In the rows, 100 means zero.
Which row each row swaps with, under one turn or mirror:
The rows were stretched afterwards, more along some directions than others.
q512: 107  119  105  109  100  113  110  88  126  103  89  91  111  98  95  83  98  102  111  80  87
q163: 112  106  110  104  112  115  115  95  101  94  98  125  101  100  102  92  86  92  107  99  93
q570: 97  133  91  101  87  106  111  79  110  104  95  91  113  120  109  65  93  105  103  105  79
q522: 93  103  102  91  87  95  116  84  109  98  96  91  97  89  97  110  107  93  101  103  94
q433: 94  118  97  87  102  92  112  75  111  104  89  92  95  99  114  96  103  102  106  102  70
q540: 103  100  88  140  94  108  92  118  95  92  78  123  104  104  72  91  93  87  111  101  77
q71: 109  100  99  84  101  110  128  112  120  93  84  103  102  106  112  111  99  110  115  89  89
q205: 106  126  88  108  107  113  121  74  108  106  96  116  99  89  102  89  94  90  100  100  91
q791: 107  128  89  113  88  110  112  97  107  101  91  103  113  122  103  65  90  108  110  105  83
q261: 90  111  96  121  77  91  96  73  104  100  97  95  118  95  82  83  104  94  105  103  89
q144: 107  130  93  104  108  106  123  80  103  119  108  118  109  101  101  82  91  100  101  102  86
q446: 95  86  92  125  112  101  97  93  96  102  98  108  105  102  99  105  108  96  103  91  92
q165: 115  117  100  85  105  103  113  98  121  96  87  97  107  104  109  96  96  114  122  96  81
q848: 92  100  99  102  81  96  110  87  109  98  95  96  103  92  89  103  102  89  101  104  96
q654: 86  89  88  108  109  105  96  102  106  102  100  85  107  88  100  111  101  87  106  89  80
q947: 98  94  89  115  112  104  116  96  104  100  101  103  96  102  102  102  112  94  112  87  98
q383: 101  107  88  127  120  104  90  96  91  99  89  116  100  96  80  108  113  93  114  101  83
q208: 95  126  91  91  102  95  111  72  112  105  92  90  101  106  116  85  101  106  105  104  71
q855: 86  85  91  114  105  110  92  102  103  102  104  91  109  94  102  105  93  89  106  94  82
q466: 101  117  88  101  116  105  100  108  98  92  86  106  94  111  83  117  106  96  114  111  83
q677: 94  96  79  116  99  106  119  102  115  102  103  99  94  110  100  92  96  98  104  88  103
q774: 97  94  91  125  122  105  98  97  90  100  96  110  99  99  94  108  115  93  106  96  86
q782: 106  109  109  103  107  118  109  98  102  91  103  120  104  106  106  91  85  91  112  100  95
q498: 96  138  86  114  101  108  98  87  106  99  116  77  121  109  107  71  103  110  105  100  88
q515: 84  97  96  108  104  110  91  100  102  96  105  90  113  101  102  102  93  88  110  96  84
q802: 106  91  99  103  93  105  101  103  109  108  72  117  113  86  99  110  100  82  107  96  77
q933: 112  121  87  86  118  104  117  114  107  94  85  107  87  108  89  117  99  98  114  108  81
q572: 111  125  88  95  118  101  104  102  103  98  88  110  91  107  85  114  99  98  114  115  79
q527: 97  113  95  136  84  95  87  74  101  104  96  101  125  88  84  73  102  94  109  101  83
q373: 108  110  104  94  99  107  106  87  119  107  75  109  109  85  104  103  100  84  107  91  77
q511: 111  124  90  81  117  104  118  107  112  98  88  101  87  109  98  115  96  99  109  110  78
q6: 104  107  87  137  92  111  96  122  96  91  82  120  105  108  72  88  91  90  112  102  80
q117: 109  99  102  108  96  119  128  112  108  103  73  129  109  100  100  105  93  97  107  89  83
q357: 101  85  95  144  103  118  107  97  103  104  93  110  95  90  69  86  93  95  108  81  89
q381: 102  104  102  108  106  123  108  110  102  94  106  112  110  111  106  89  83  91  113  96  95
q992: 104  135  90  108  91  109  111  86  110  102  94  95  115  122  104  60  91  108  107  101  77
q614: 111  110  109  105  115  118  115  98  99  91  104  119  101  105  105  92  87  92  111  100  91
q644: 93  136  83  122  101  107  91  87  103  101  113  78  122  106  102  71  104  107  106  99  83
q769: 95  87  91  121  118  104  100  97  95  102  98  107  100  100  99  104  112  97  103  91  92
q739: 89  85  92  109  109  102  99  100  106  101  98  89  102  86  98  118  101  90  105  93  78
q613: 95  111  95  129  79  96  95  79  102  102  97  99  123  93  79  80  104  91  104  100  88
q304: 115  126  104  98  114  119  128  81  102  98  94  126  97  93  108  93  95  86  111  101  89
q495: 94  95  92  124  116  106  93  95  91  99  93  112  100  98  95  109  115  94  107  97  89
q360: 123  107  93  115  104  108  120  119  100  91  89  116  100  113  99  88  101  108  111  96  91
q229: 115  115  110  103  110  119  116  89  103  94  97  122  103  105  106  89  83  94  106  100  93
q895: 112  115  100  125  107  98  93  76  98  105  96  110  120  81  107  75  103  92  106  93  73

q570 pairs with -> q261
q229 pairs with -> q446
q895 pairs with -> q360
q383 pairs with -> q381
q498 pairs with -> q540

